rotation steps, each row followed by its count of steps:
The counts run from 0 to 742.
[110 131 132 118 161 106 123 145 147 131 154 113 168 155 106 162 114 106
 132 119 184 115 106 152 158 165  51 137  87 139 132 174 125 106  94 118
  88 122 121 134 133 117 129  93 109 135 158 187 155 131 119 113 143  73
 106 126]  672
[126 110 134 145 101  96 105 139 143  97 141 108 198 153 113 161  99 152
 122 137 112 156 111  91 148 157  74 122 161 152 145 147 134 151 130 117
 165 110  71 103 101 112 107  92 101  88 143  96 172 117 130 102 129  81
 137 146]  540
[115 134 107  96 138 155 144 145 175 112 118 138 140 121 134 156 147 147
 124 134 174 156 134 134 117 119 158 138  93 136 104 139 114 164 120 126
 157  76 110 155 142 146 137 134  92 136 171  92 201 112 157 166 149 111
  95 190]  244
[131 139  73 170 134 135 114 142 121  87 142 164 182 102 160 165 117 126
 166  90 145 166 123 157 138 128 129 138 122 129 125 200 143 177  96 152
 117  85 139 124 112 139 151 103  91 119 145 123 137  85 140 136 139  99
  88 119]  568
[114 136 133 127 175 118 147 161 162 129 146 143 147 155 120 137 150 117
 110  95 183 105 122 179 155 123 104 152  65 113 136 170 134 119  90 109
 129  97 115 128 154 164 154  82 109 128 151 167 199 138 131 121 140 105
  97 141]  151
[110 133 142 116 165 126 133 169 173 112 144 131 150 161 149 150 145 100
 105  99 192  81 134 160 159 150 102 177  73 119 140 145 102 137 110 117
 147 134 127 124 159 125 133  86 112 127 167 148 180 127 139 126 136 111
 112 161]  69
[124 125 122 136 173 128 127 154 160 114 128 148 146 138 160 182 171 133
 123 140 179 112 143 138 101 110 110 122  90 118 144 166 104 111 111 126
 163 109 107 115 162 176 120 101  79 127 167 149 193 164 128 163 116  90
 103 149]  349
[143 121  75 159 140 117 140 148 147  71 144 178 156 113 132 149 116 145
 133 128 105 149 129 132 118 131 146 125 135 136 120 194 158 166 115 105
 133  79  92 127 105 179 154 105  92 123 147  89 160 137 150 132 146  86
 105 150]  324
[125 119 166 122 113 127 126 170 161 104 142 115 171 158 160 162 123 136
  70 105 160 106 132 123 153 165 109 159 115 127 146 119 108 159 126  92
 204 140 100  96 124 130 121  76 102 105 177 108 184 123 152 130 132 114
 124 137]  664
[134 132 115 114  97 143 145 158 148 115 137 136 162 115 165 167 107 132
  54 119 151 128 130 127 120 160 141 138 120 155 127 153 147 181 118  80
 193 125  97 120 110 153 137 105  98 145 185  90 164 113 160 149 144  97
  94 151]  576
[ 81 124 108 112 142 141 122 133 145 136 113 125 183 134 148 177 149 167
 126 115 166 170 140 156 110 100 125 117  94 139 130 158 136 153  92 124
 155  73 114 132 135 165 146 117  86 101 166 129 164 115 136 158 156 110
  71 147]  414
[ 68 130 148  93 112 154 130 140 173 121 139  99 170 134 130 165 104 145
 121 123 185 146 145  99 142 145 121 139 107 145 140 108 112 158 126  93
 166 120 110 149 110  94 106 112  95 109 176 132 170 121 166 128 164 107
 121 181]  51
[ 98 147 107  99 134 123 139 143 168 117 138 118 163 133 100 142  84  99
 122 108 179 129 121 159 166 172 127 167  86 136 110 150 128 160  93 122
  87  99 133 164 118  89 156 107 119 139 165 140 152  89 150 118 167 105
  97 153]  403
[ 93 121 147  87 131 114 115 116 154 156 127  99 198 154 101 164 122 156
 132 138 167 167 117 131 131 124  64 113 107 156 121 161 116 113  86 141
 135  81  88 144 153 118 109 114 108 103 150 152 188 122 118 122 126  80
  95 139]  58
[130 124 158 119  79 154 113 170 129 109 140 130 178 121 146 155 104 154
 101 111 155 137 112  79 145 156  99 139 134 140 135 140 111 170 135  98
 202 124  90 133 101 114  96 107 108 122 160 113 176 123 158 128 108 100
 133 152]  377
[122 119 116 151 100 138  89 132 108 120 130 138 207 116 137 174 122 157
 170 126 133 189 101 105 123 123  77 101 151 148 123 180 111 147  93 155
 148  87 123 136 118 122 106 122 103  87 137 141 160  94 130 130 102  85
 115 122]  457
[ 99 133  92 105 175 131 155 159 192  85 138 124 133 136 134 176 148 107
 127 133 178 122 151 148 117 140 146 158  81 120 127 139 109 149 106 122
 108 118 132 141 143 127 144 111  92 155 167 127 163 121 158 148 167  89
  88 170]  601
[121 134 106 159 146 111 115 156 131  61 163 145 175 138 123 147 110 108
 180 113 151 135 109 148 165 165  94 146 121 116 129 190 143 145 101 139
  78 106 143 145 102 118 142  84 105 106 129 147 149 116 134 101 142  86
 120 137]  36
[122 127 101 131 111 122 119 137 124  85 155 144 186 121  95 136  82 138
 184 130 134 180  95 111 153 152 101 114 143 142 114 190 154 148 107 125
 106  75 102 161  84 127 116 124 116 110 136 128 150 115 141  99 129  80
 125 152]  124
[128 117  89 137 110 127 129 141 153  67 146 132 174 108 145 190 108 140
 152 149 104 160 121  89 106 148 135 119 156 156 120 163 137 166 136 123
 146 107 104 126  93 133 114 120  80 124 154  89 135 115 158 144 144  69
 112 152]  692
[106 139  78 143 122 147 104 136 117 119 118 150 198 104 157 181 140 147
 161 109 156 180 120 143 115 117 115 119 119 136 113 188 127 161  88 158
 143  80 151 142 127 147 131 132  90 113 152 139 152  73 133 155 120  97
  69 133]  129
[143 120 147 164 114 126  98 168 111 103 150 151 179 131 171 155 130 150
 109  90 141 123 110 121 152 142  81 138 126 129 156 168 115 153 122 101
 193 131 101  99 118 148 113  65 111  91 154 122 164 135 142 124 102 108
 124 115]  20
[ 83 142 143 105 112 155 120 136 149 140 124 130 185 122 120 143 126 161
 169 105 194 166 119 122 148 109 106 124  97 126 132 153 115 147  91 117
 155  73 123 181 124 125 115 127 101  96 151 164 179 113 151 140 141 109
 110 166]  613
[140 103 117 130 168 117 140 153 166  82 159 129 133 143 155 191 134 111
 111 162 146  87 147 111  91 156 112 126 108 141 129 159 110 122 139 100
 149 155 101 116 138 151 111  99  81 159 168 117 161 164 137 133 148  56
 113 152]  471
[121 124 127 132 102 124 113 145 146 105 124 121 194 127 120 154 109 177
 142 139 117 169 117  89 136 128 106 109 155 149 131 157 145 167 123 106
 174  74  62 117 104 151 113 114 106  83 135 101 172 134 146 107 127  93
 142 159]  213
[142 123 124 128 156 140 105 160 146 116 121 138 159 145 142 156 157 117
 162 130 165 141  89 145 154 137  77 143  93 123 118 170  78 132 106 197
 121  82 132 142 173 127 130 115 109 122 145 136 202 106 109 130  79  92
 107 147]  351
[110 137 123 146 120 121 144 161 147  91 150 161 166 117 132 141  92 152
 139  99 148 135 125 113 151 133 128 129 121 126 143 175 166 158 108  52
 161 114 101 146  85 162 125  94  96  99 149 139 146 142 167 122 170  97
 127 154]  126
[170 115 105 131 141 118 138 162 185  64 140 136 131 138 123 157 129 112
 113 172 125 109 124 102 113 174 123 140 135 145 109 153 112 152 153 136
 125 110  79 135 130 143 125 110 111 159 162  77 195 137 140 131 114  74
 145 185]  73
[147 117 129 128 157 136 138 173 170  93 122 148 123 136 166 173 167 118
 112 138 166  91 133 119 107 141 125 149  99 123 135 146  90 149 154 142
 166 130 100 122 159 161 124 107  93 140 165 106 195 141 143 154 122  85
 114 171]  553
[145 109 131 173 155 113 125 172 142  94 145 165 145 130 170 174 150 142
 107 124 145 105 130 126 109 134  99 124 111 124 155 185 126 128 127 102
 170 133  96 100 132 180 118  79  85 118 152 142 170 171 134 147 120  82
 110 126]  348
[124 140 124 117 113 131 115 147 118 156 131 115 177 119 151 184 123 113
  80  89 175 125 111 167 132 160  90 134  94 148 109 169 116 145  86 143
 149 121 140 124 145 120 137 108 109 146 181 144 151  76 127 149 107  88
  76 102]  421
